Each row has a name. Each question is about the rows just above it.

Columns, left to right: P Q U C F W S
V: [128 113 126 132  73 172 124]
D: [128 133 128  95 148  95 129]
R: [128 105 125 128  36 162 126]
K: [128 105 125 128  36 160 126]
M: [129 150 130 130 221  99 126]
A: [128 116 127 132  87 170 124]
G: [128 135 128 133 165 142 124]
Z: [128 120 126 124  93 117 128]
Y: [129 149 130 130 219 102 126]
X: [128 111 126 132  66 173 124]
B: [129 150 129 128 218  89 127]
Move every entry of [128] by +1 step of 1. | [129]
[111 126] with +1 step of 1 on every entry: | [112 127]
Repeated in K: | [128]
Which column holds [129 126 126 126 124] top down? | S
How many entries does [129 150 129 128 218  89] have? | 6
[128 135 128 133 165 142 124] is in which row? | G

Columns, left to right: tunus Panab mev Zaluf gadi
J: [128 116 124 124 124]
T: [128 132 136 124 209]
E: [128 132 136 124 130]
H: [122 129 122 116 122]
Which value appears more than once in H? | [122]
Number of entries in [128 116 124 124]: | 4
How many entries does [122 129 122 116] have? | 4
Repeated in J: | [124]
Which row holds [128 132 136 124 209]? | T
Which column holds [209 130 122] top down? | gadi
[124 209 130] is in which column, read top down? | gadi

Columns, left to right: vefo Gizoz kozu bev Mazir
modiv: [142 183  87 159 118]
siz: [154  94 180 176  53]
furid: [105 157 129 163  92]
tatof: [139 139 132 163 167]
nafom: [208 164 164 133  98]
tud: [114 136  90  50  33]
Vedo: [187 152  55 170 151]
sidu: [ 57  89  99 123  84]
Dilo: [174 189 181 189 189]
lur: [135 141 183  87  88]
Mav: [ 95  77 216 103 124]
The next entry after [141 183  87]: | [88]
Which column holds this, read top down? [139 208 114 187] | vefo
Repeated in nafom: | [164]
Shift each entry of [183  87 159] by +1 times 1: | [184  88 160]
Repeated in Dilo: | [189]

Columns, left to right: bog Kilin volu rane gupet rirov rigos Busa mol
zokob: [ 47  82 170 121  86 224 139 124  39]
tumo: [ 39  58 152  58  98  58 151  58  58]
Vub: [ 32  45  84  99  94 160  77 165 177]
zemed: [ 31  56 128  43 105 168  91 177 213]
vuma: [ 32  45  84  99  94 160  77 165 180]
tos: [ 33  47  90  92  96 167  81 163 177]
Runus: [ 31  53 116  55 104 170  87 164 200]
Rekob: [ 47  82 170 121  86  63 151 103 104]
[32 45 84] with +1 step of 1 on every entry: | [33 46 85]
The value that tumo holds more than once: | [58]

Columns, left to right: zel von Defub zov
Zinus: [129 130 126 128]
Butu: [ 78  64 120 181]
gezi: [116 105 104 154]
Poma: [ 68  53 114 194]
maf: [158 134 156 106]
ludil: [ 79 103  94 165]
meda: [161 136 152 107]
gela: [116 114 124 139]
Pib: [103 103 103 159]
Repeated in Pib: | [103]
How many entries does [103 103 103] have? | 3
The next entry after [116 114]: | [124]
Shift each entry of [126] by -1 times 1: | [125]
How many entries does [ 68  53 114] have? | 3
How many entries does [ 79 103] have? | 2

Columns, left to right: Gira gav bez pif fisek muro Seve Nif let
dil: [ 54 129 129  52 129 129 122 121 117]
fevad: [ 95 131  87 149 124 171 157 113  91]
Rif: [ 54 129 171  52 141 109 168 107 203]
semu: [ 95 131  87 149 124 171 157 107 203]
The value that dil holds more than once: | [129]
Which column holds this, read top down? [129  87 171] | bez

Columns, left to right: veb mit Zos Nefa zom Kebus Zub gimab melo pov
gusil: [ 84 137  84 142 150  79 105 118  77 130]
kan: [128 137 126 134 127 120 148 136 130 145]
sodid: [ 84  84  84 142 137  79 105  84  77 163]
vuki: [ 84 137  84 142 150  79 105 118  77 128]
Repeated in sodid: | [84]
[ 84 118] is in which column, read top down? | gimab
The value that vuki holds more than once: | [84]

Columns, left to right: Navo gido soz tasin soteb finin fimen leke gano
kel: [119 125 130 132 164 130  72 164 136]
dola: [124 128 131 132 165 131  66 164 137]
rozo: [154 145 132 124  89 130 152  90 119]
gafo: [ 94 103 124 129 112 123 207 111 126]
mili: [121 126 130 132 165 130  70 165 137]
bip: [ 88  99 123 130 120 123 205 118 128]
Bama: [102 108 125 127 105 124 205 104 123]
Count the entries of [154 145 132 124  89 130 152  90 119]: | 9
Count the entries of [ 88  99 123 130]: | 4

Columns, left to right: nisap fifu Fav tar mun givu
kap: [164  82 143  46 110 162]
tiri: [122 134 176 135 121 205]
govom: [127 124 153 110 142 167]
fek: [122 134 176 135 121 227]
Tunaf: [122 134 176 135 116 227]
feri: [133 138 132 141 142 119]
Shift each entry of [134 176 135 116] by -1 times 1: | [133 175 134 115]
[164 122 127 122 122] is in which column, read top down? | nisap
Shift each entry of [138] by +1 times 1: | [139]

Columns, left to right: Fot pef Tovi ton
vev: [112 103  44 116]
gele: [115 131 146 124]
luv: [109 115 149 107]
Which column holds [112 115] top down? | Fot
Shift each entry of [112] by +1 times 1: | [113]
Give the next entry after [103  44]. | [116]
Which column holds this, read top down? [103 131] | pef

Columns, left to right: gug bupit Rak fudab Bipi lutom getog
lebad: [178  97 150 167 128  77 149]
remak: [178  97 150  62 169 166  97]
geto: [178  97 150 167  40 107 171]
Give the next entry after [178  97 150 167  40]. | [107]
[178  97 150] with -1 step of 1 on every entry: | [177  96 149]
Move every entry of [ 97 150 167] by -1 step of 1. | [ 96 149 166]

Columns, left to right: vori Lalip gor muk lera Dof sivif
taf: [101 122 167 133 184 175 179]
Fami: [163 128  72  93 185  56 100]
kevok: [105 121 181 156  57 201 141]
zut: [ 35 175 130  35  35  35 137]
How many entries does [163 128  72  93 185] have? | 5
Count the entries of [105 121 181 156]: | 4
The next entry after [167 133 184]: | [175]
Which value appears more than once in zut? | [35]
Count the entries of [163 128  72  93 185  56]: | 6

Columns, left to right: rusa mizod Bofeg Nuv nuge gul kerar
vot: [127 127 131 123  91 127 116]
pume: [143 118 118 133  57  73 114]
mivu: [143 120 136 120 108 123 143]
Bubid: [136 130 131 120 160 155 131]
Gike: [146 133 128 133 102 100 131]
Napi: [133 130 131 120 160 155 131]
kir: [142 130 127 132 105 108 120]
Sigi: [135 119 103 137  59  52 110]
[133 130 131 120 160 155 131] is in which row? | Napi
Repeated in vot: | [127]
Which column holds this, read top down? [127 143] | rusa
What is the next entry after [146 133]? | [128]
Number of entries in [136 130 131 120]: | 4

Columns, left to right: gopo vok vipu led zif
motu: [ 72 116 124 202 135]
Nunut: [120 121 179  67 150]
kima: [ 89 146 134  43  80]
Telu: [111 161 104 145  78]
Rala: [100 193 109 203 157]
Give the next entry after [ 89 146]. | [134]
How many entries does [100 193 109 203 157] have? | 5
Count the entries of [ 72 116 124 202 135]: | 5
Count the entries of [ 89 146 134]: | 3
How many entries does [120 121 179] have? | 3

Columns, left to right: pire nuzus nubu Fipi nim
fosab: [110 165 220 196 204]
sanif: [104 159 211 206 200]
Buge: [144  94  41  40 144]
miza: [116 135 133 150 124]
Number of entries in [116 135 133 150]: | 4
What is the next entry after [165 220]? | [196]
The value that Buge holds more than once: | [144]
How many entries does [144  94] have? | 2
[110] with -1 step of 1 on every entry: | [109]
Which column holds this, read top down? [196 206] | Fipi
Count the entries of [110 165 220 196 204]: | 5

